One vector is turned by the same rotation once a tick. Each row is the vector after some number of ticks, and that number follows the row.
The counts run from 0 to 274.
[-0.33 -0.68  2.32  2.03  0.05 -0.12 -0.40 -0.99  1.37  2.32 -0.31 -0.59
 -1.59 -0.39 -1.94 -3.91 -2.57 -0.45 -0.04 -0.19 -1.45  0.17 -1.07  1.22
 -1.46  0.99  3.43  0.72  1.34  1.73 -0.92  1.26 -0.66 -2.36 -1.33 -0.25
  0.26 -2.09  1.39  1.10  1.28  0.29  0.59]	37
[ 0.68 -1.48  1.05  2.68  0.04  0.26 -0.02  0.53 -0.32  1.59 -0.68 -1.71
  0.28  0.38 -0.76 -1.12 -2.44 -0.03  1.32 -1.07 -2.04  1.89 -0.25  0.68
 -2.02  2.05  1.70 -0.28  2.26  0.67 -1.14  0.90 -0.86 -4.45 -1.30 -0.61
  0.86 -1.74  0.59  1.67  2.00 -0.89 -0.64]	234
[-0.18 -1.20  0.29  3.60  0.47  1.74  0.73 -0.71 -1.23  2.16 -1.23 -1.28
  0.23  1.33  0.26 -1.44 -3.37 -1.28  0.76 -0.76  0.71  1.34  0.07 -0.19
 -3.10  0.55  1.23 -0.65  0.51 -0.22 -0.12  0.09  0.47 -3.67 -0.19 -2.54
  0.04 -1.63  1.31  0.95  2.07  0.76 -0.59]	117
[ 0.06 -0.95  1.16  2.98  0.36  1.20  0.31  0.95  0.65  0.30  1.14 -0.25
 -0.53  0.22 -1.47 -2.25 -3.73 -2.65 -0.89 -0.29  1.06  1.89  0.05 -0.70
 -1.96 -0.66  1.75  1.85  1.02 -0.52 -0.61  0.59 -2.11 -1.42  1.61 -2.46
  0.14 -0.67 -0.86  1.33  1.05  0.63  2.12]	63
[ 0.08 -2.03  1.99  2.02 -0.36  0.10 -0.05  1.97  1.29  1.70  1.13 -0.23
 -0.25 -0.96 -2.85 -2.88 -2.81 -1.79 -0.74 -0.16  0.28  1.33 -0.23 -0.48
 -0.99  0.39  2.60  1.69  2.54 -0.07 -1.02  1.69 -2.39 -1.34 -0.23 -0.38
 -0.19  0.02 -0.25  2.04  0.51 -0.44  2.16]	60
[ 0.41 -2.24  1.42  2.39 -0.16  0.30  0.75  0.17 -0.86  3.11 -1.84 -1.46
  0.37  0.59 -0.59 -1.91 -2.32 -0.03  0.77 -0.58  0.11  0.90  0.15 -0.06
 -1.85  1.71  1.84 -1.39  1.82  0.82 -0.07  1.65  0.37 -3.96 -1.72 -0.25
 -0.24 -1.53  1.47  1.00  2.17 -0.28 -0.39]	120
[ 1.39 -1.77  1.81  2.54 -0.52 -0.30  1.34  0.76 -1.48  3.30 -0.79 -0.58
 -0.46  0.62 -0.96 -1.66 -2.54 -0.94  0.23 -0.46  1.17  0.93  1.27 -0.45
 -1.84 -0.61  1.50 -0.07  0.55 -0.19  0.01 -1.10 -0.04 -4.38  0.25 -1.08
 -1.75 -1.43  0.40  0.78  1.60 -0.63  0.09]	124
[-0.10 -1.90  0.10  2.72  0.89  1.75  0.25  1.32 -0.06  2.12 -0.38 -0.37
  0.35  0.67 -0.53 -1.43 -2.49 -1.01 -0.36  0.01 -0.92  0.66 -0.62 -0.72
 -2.03  2.47  1.92  0.13  2.31 -1.98 -0.62  1.96 -1.78 -2.27 -0.96 -0.66
  1.16  0.15  2.31  1.72  1.62 -0.55  0.26]	99
[-0.18 -0.92  1.67  2.94  0.11 -0.25  1.49 -1.43 -1.10  1.96 -0.12 -0.84
 -1.01  1.00 -1.11 -2.17 -2.82 -2.22 -1.09  0.26  0.80  1.19  0.74  0.31
 -2.02 -0.05  2.59  0.62  0.01  0.40  0.02 -0.82 -0.65 -3.12  0.58 -2.24
 -0.12 -2.05 -0.34  0.19  1.99  1.29 -0.83]	270
[ 0.65 -1.42  2.27  1.98 -0.45  0.81  1.10  1.66 -1.11  2.00  0.44 -0.19
 -1.68  1.95 -1.27 -1.80 -2.87 -1.94 -0.62 -0.55  0.43  2.16 -0.21 -1.64
 -1.45  0.79  2.02 -0.51  0.98 -1.63 -0.31  0.47 -2.10 -2.65  0.67 -1.66
 -0.98 -1.43  0.94  2.56 -0.05 -0.60 -0.25]	248
[ 0.38 -2.66  0.17  2.89  1.21  0.41  0.73  1.11 -0.33  2.40 -1.29 -1.40
  1.10 -0.39 -2.11 -0.78 -2.01 -0.44  0.91  0.02 -1.22  1.46  0.33  0.07
 -1.33  0.62  1.65  0.44  2.70  0.42 -1.75  1.57 -1.21 -3.77 -1.21 -0.13
  1.02 -0.75  1.04  0.68  2.51 -0.18  0.07]	89
[-0.54 -1.20  2.55  1.50 -0.05 -0.23 -0.77 -0.73  0.44  3.00 -0.63 -0.47
 -0.64  0.47 -0.82 -2.83 -3.49 -0.12  0.97 -0.08 -0.66  0.21 -0.25 -0.07
 -1.62  1.71  3.99  0.15  1.05  1.37  0.39  1.20  0.55 -2.01 -1.85 -1.02
 -0.59 -0.92  1.15  2.12  1.96  0.06  0.15]	151
[ 0.66 -0.80  3.43  1.82 -0.43 -1.01  0.13  0.16  0.27  1.47  0.71 -0.49
 -1.54 -0.71 -2.57 -2.97 -2.45 -1.30 -0.46  0.19 -0.38  0.92  0.35  0.33
 -1.15 -0.86  3.15  1.46  1.15  1.00 -0.67 -0.71 -1.48 -3.16 -0.17 -0.97
 -0.94 -1.93  0.03  1.54  0.50 -0.42  1.26]	41
[ 0.91 -1.28  0.56  3.01  1.01  2.60  0.51  1.76  0.88  1.37 -0.44 -0.50
 -0.30 -0.45 -1.77 -2.75 -2.41 -2.25  0.14 -0.76  0.55  1.45 -0.19 -0.48
 -2.11 -1.38  0.47  1.03  1.72 -1.02 -1.61  0.43 -0.93 -3.15  0.60 -1.25
 -0.38 -1.04  2.21  1.58 -0.25 -0.12  2.42]	209
[ 0.66 -0.81  1.36  1.95  0.98  0.29 -0.77  0.60  1.49  1.56 -0.10  0.26
 -0.74 -0.62 -1.01 -3.54 -3.92  0.30  0.41 -0.34 -1.22 -0.48 -0.53  0.36
 -1.62  1.21  3.05  1.80  2.19  1.01 -0.44  1.75 -1.67 -1.50 -1.29 -0.15
  0.10 -0.77  2.04  1.25  2.39 -0.41  1.92]	182
[ 0.05 -1.48  1.53  2.58 -0.16  0.09  1.33  0.21 -0.16  3.37  0.61 -0.50
 -2.16  1.96 -0.39 -2.60 -3.11 -1.44 -1.55 -0.55  1.56  0.38 -1.24 -0.80
 -1.71 -1.06  2.38 -0.13  0.61 -0.79 -0.66 -0.62 -0.41 -2.69  1.03 -1.80
 -0.78 -1.30  0.90  1.55 -0.43  0.45  0.59]	260
[-0.11 -2.26  0.31  3.86 -0.55  0.93  0.58  0.53  0.24  1.05  0.54 -1.14
  0.51 -2.09 -1.24 -2.30 -2.69 -0.90 -0.70  0.18 -0.40  0.42 -1.48 -0.28
 -1.94  0.92  1.82  1.25  2.74 -0.99 -0.14  1.86 -1.69 -2.88 -0.71 -0.71
  1.51 -0.62  0.69  0.84  1.74 -0.69  0.84]	79
[ 0.48 -1.17  1.42  2.41  0.87  1.13  0.38  0.42 -0.16  1.96 -0.41 -1.47
 -0.88  0.43 -0.64 -1.81 -2.35  0.10  0.77 -0.44 -2.08  1.00 -1.23 -0.06
 -1.89  2.10  2.13 -0.62  2.34 -0.28 -1.07  1.10 -0.89 -4.42 -1.50 -0.54
  0.92 -1.73  2.30  1.88  1.23 -0.77 -0.65]	233
[ 0.74 -2.12  1.67  2.53 -0.22  1.77 -0.80  1.40  0.48  0.38 -0.30 -0.51
  1.09 -1.66 -2.60 -2.54 -1.92 -2.34  0.07 -0.75 -0.65  2.59  1.20  0.31
 -1.51  1.68  1.13  1.17  2.56 -0.05 -0.23  1.67 -1.30 -2.22 -0.81 -0.08
  0.18 -0.74 -0.25  1.59  1.79 -0.95  1.10]	204
[-0.95 -1.15  0.12  3.44  0.93  2.02  0.22 -0.12  1.37  0.64  0.29 -0.75
  0.19 -0.02 -1.54 -2.64 -3.15 -1.93 -0.86 -0.51 -0.38  1.15 -1.15  0.31
 -2.60  1.50  2.03  0.98  1.71  0.48 -0.64  2.63 -1.60 -1.32 -0.48 -1.32
  1.88 -0.93  0.91  1.17  1.68  1.35  1.39]	67
[-0.66 -1.25 -0.02  3.78  1.17  1.78  1.06  0.21  0.46  0.96  0.75 -1.28
 -0.33 -0.78 -1.44 -2.69 -2.19 -2.71 -1.68  0.36  0.36  0.95 -0.61  0.15
 -3.00 -1.53  1.25  1.37  1.63 -0.68 -0.90  0.09 -0.97 -2.85  0.24 -1.84
  1.31 -1.09  0.86  0.31  1.09  0.59  1.59]	75
[ 0.55 -1.56  1.46  2.82 -0.53  0.25 -0.76  0.27  1.24  2.05 -1.64  0.71
  0.31 -0.92 -2.38 -2.52 -3.05 -1.69  0.29 -0.82  0.33  0.53  1.13  1.55
 -1.25  1.53  2.30  1.85  1.39  1.60 -0.17  1.40 -0.84 -1.25 -1.03  0.29
 -0.06 -1.22 -0.36  0.30  2.85  1.10  0.95]	172
[ 1.41 -1.30  2.85  2.26 -1.37 -0.11 -0.30  0.79  0.24  1.88 -1.10  0.69
 -0.76  1.13 -1.68 -1.94 -3.36 -1.42  0.86 -1.57  0.12  2.17  1.42  0.89
 -1.29  2.46  2.00  0.11  0.67  1.26  0.35  0.65 -0.79 -2.07  0.14 -0.46
 -1.54 -2.17 -0.60  1.43  1.62 -0.07  0.19]	19
[ 0.11 -0.72  0.77  2.84  0.54  1.03 -0.03 -0.92 -0.54  2.90 -1.57  0.93
 -1.13  2.07 -0.77 -1.41 -2.93 -2.33 -0.55 -0.03  0.53  0.56  1.64  0.90
 -2.28  0.81  1.95  0.46  0.03 -0.97 -0.59 -1.23 -0.69 -2.46  0.40 -1.51
 -0.77 -1.59  1.12  0.42  2.19  1.62 -0.71]	137
[-0.31 -0.89  0.85  1.93  2.04  1.17 -0.85 -0.51  1.61  1.88 -0.63 -1.02
 -0.33 -0.95 -1.31 -3.15 -2.88 -1.28  0.42  0.50 -1.20  0.00 -0.02  0.51
 -2.30 -1.55  2.34  1.86  1.94  0.52 -1.30 -0.12 -0.30 -2.73 -1.05 -0.97
  0.54 -0.37  1.97  1.60  1.28  0.29  2.26]	190
[ 0.80 -1.87  0.70  2.91  0.14  1.87  0.04  2.12  1.30  1.45 -0.39 -0.28
 -0.14 -0.55 -1.15 -2.67 -2.91 -0.39  0.57 -1.46 -0.70  1.02 -1.43 -0.35
 -1.83  1.32  1.25  0.07  2.42 -0.43 -1.12  2.74 -1.73 -2.42 -0.83 -0.22
  0.44 -0.66  2.39  1.62  0.85 -0.96  1.94]	213
[-0.25 -2.28  1.80  2.86 -1.32 -1.02  0.85 -0.32 -0.88  2.00  0.23 -0.55
 -0.28  0.73 -0.64 -2.26 -3.37 -0.61 -0.27 -0.69 -0.15  1.12 -0.41  0.67
 -1.55  2.33  3.02 -0.13  1.26  0.96  0.74  1.11 -0.86 -2.47 -0.11 -1.61
  0.20 -1.77 -1.13  1.04  2.35  0.21 -1.15]	266
[ 0.10 -0.92  3.67  0.93  0.13 -0.60  0.04 -0.14 -0.19  2.38  0.23 -0.62
 -0.78  0.35 -1.58 -3.29 -3.10 -1.32  0.00 -0.06  1.03  1.08  1.41 -0.52
 -1.65 -0.41  3.20  0.94  0.37  1.41  0.58 -0.81  0.40 -2.59 -0.16 -1.82
 -2.07 -1.03  0.04  2.10  1.22 -0.06  0.81]	155
[ 0.66 -0.97  1.35  3.12  0.26  1.36  0.16  0.05 -0.71  1.67 -0.17 -0.83
 -0.60  0.95 -1.56 -1.25 -1.79 -2.89 -0.51 -0.22 -0.30  2.64  0.70  0.67
 -2.27 -0.04  1.08  0.60  1.18 -1.53 -1.11 -1.56 -0.91 -4.39  0.79 -1.77
 -0.11 -1.85 -0.14  1.46  0.71  0.25 -0.64]	239
[-0.85 -1.09  1.25  2.44  0.98  1.48  0.77  0.15  0.11  2.96 -0.84 -0.64
 -1.51  2.68 -1.49 -1.98 -2.08 -1.86 -0.75 -0.65  0.17  1.16 -0.92 -0.24
 -2.02  1.49  2.04 -0.97  1.17 -0.66 -1.33  1.19 -0.54 -2.79 -0.59 -1.07
  0.01 -1.65  2.41  1.94  0.10  1.23 -0.29]	252
[ 0.37 -0.43  1.62  2.37 -0.34  1.30 -0.85 -0.18  0.94  2.77 -2.05 -0.04
 -1.13  1.27 -0.54 -2.35 -3.78 -0.65  1.88 -1.07  0.15  0.22 -0.79 -0.44
 -1.57 -0.06  1.79 -0.09  0.76  0.13 -1.15  0.08  0.20 -2.49  0.71 -1.72
 -1.50 -2.07  2.61  2.31  0.25  1.35  0.31]	14
[-0.03 -0.33  1.67  3.03 -0.52  0.87 -0.55 -1.10  0.96  1.35 -0.07 -0.52
 -2.00 -0.93 -1.90 -2.82 -2.97 -2.63 -0.53  0.65 -0.80  0.36 -1.27  0.20
 -1.64 -1.24  2.45  2.11  0.87 -0.69 -1.23 -1.08 -1.52 -2.23  0.53 -2.26
 -0.08 -1.96  0.91  1.52 -0.07  1.23  0.82]	44
[ 0.62 -0.47  0.11  3.50  1.28  1.19  0.89 -0.02 -0.05  1.42 -0.34 -1.20
 -0.84  0.97  0.48 -0.94 -3.25 -0.31  1.41 -0.85 -1.02  1.49 -0.80  0.21
 -2.52 -0.57  1.16  0.32  1.35 -0.20 -1.63 -0.72 -0.77 -4.83  0.88 -2.10
  0.44 -1.90  1.44  1.13  0.98 -0.38  0.32]	230
[ 0.26 -0.41  1.67  2.18  0.98  1.48 -0.39 -0.46  1.21  2.18 -1.52  0.16
 -0.79 -0.60 -2.71 -3.85 -3.00 -1.51 -0.05 -0.16  0.32 -0.62  0.04  0.03
 -1.59  0.47  2.51  1.15  0.76  1.38 -0.60  1.51 -0.79 -1.16 -0.78 -0.25
 -0.44 -1.57  2.57  1.04  1.82  1.64  1.21]	170
[ 0.08 -0.68  0.71  3.16  0.57  1.34 -0.78 -0.38  2.15  1.18 -0.16  0.43
 -0.65 -0.88 -1.05 -3.06 -3.83 -1.09 -0.55 -0.37 -0.74 -0.65 -0.55  0.62
 -2.15  1.47  2.66  1.94  1.96 -0.54 -0.17  1.62 -1.74 -1.04 -0.76 -0.73
  0.76 -0.95  1.73  1.05  2.14  0.70  1.41]	181
[-0.02 -1.41  3.96  0.77 -0.41 -0.13 -0.31 -0.02 -0.48  2.23  0.25 -0.16
 -0.84 -0.16 -1.66 -3.60 -2.72 -2.00 -0.82  0.15  0.53  0.53  1.36 -0.27
 -1.62  0.70  3.51  0.53  0.95  0.46  1.46 -0.22 -0.03 -1.63 -0.88 -1.25
 -1.47 -0.87  0.25  2.09  1.10 -0.50  0.26]	154
[ 0.71 -0.27  1.10  3.07  0.24  1.09 -0.16  0.21  1.12  1.19  0.28  0.98
 -1.35 -0.78 -1.34 -3.23 -3.73 -2.24 -1.06 -0.11  1.16 -0.12  0.49  0.28
 -1.82 -1.41  1.99  2.61  0.92 -0.83 -0.23 -0.43 -1.74 -1.26  1.19 -1.75
 -0.62 -0.98  0.87  0.57  1.29  0.78  2.12]	177
